Here are some points:
array([-23, -5, 36, -46, 46, -35, 25, 2])
array([33, -33, 21, -46, 46, -21, 11, -12])
array([33, -47, -7, -32, 46, 8, 25, -26])
array([33, -47, -35, 25, 46, 8, -3, -26])
array([33, -33, -49, 11, 46, -21, -3, 16])
array([19, -33, -49, 11, 46, -21, -3, 30])
array([19, -5, -49, 39, -39, 8, -17, 45])
array([19, -19, -35, 53, -53, -6, 11, 30])
array([-9, -33, -49, 53, -25, 22, 39, 2])
array([-9, -33, -49, 53, -25, 22, 39, 2])
array([-9, -19, -49, 39, -39, 22, 53, 2])
Then 12 other points, each followed by its number:
array([5, -19, -49, 53, -39, 22, 39, -12]) 0
array([5, -19, -49, 53, -39, 22, 39, -12]) 1
array([-9, -19, -49, 53, -39, 22, 39, 2]) 2
array([5, 38, -21, 25, -53, -6, 53, -40]) 3
array([5, 38, -21, 25, -53, -6, 53, -40]) 4
array([5, 52, -7, 25, -39, -21, 39, -54]) 5
array([19, 52, -7, 11, -39, -21, 39, -54]) 6
array([33, 52, 7, -3, -39, -21, 25, -54]) 7
array([47, 24, -21, 11, -53, -6, 39, -40]) 8
array([47, 38, -35, 11, -11, -21, 25, -54]) 9
array([19, 38, -21, 11, -11, -35, 53, -54]) 10
array([19, 38, -21, 11, -11, -35, 53, -54]) 11
Which two of these numbered points are nearest to each point below, ignoring the direction in which the first points spread most? Their numbers follow each, nearest first.
array([33, 52, 21, -32, -11, -21, -46, 2]) > 7 8
array([47, 9, 36, -32, -25, -6, -46, 16]) > 8 7
array([-9, 52, 36, -32, 3, -21, -46, 16]) > 7 5
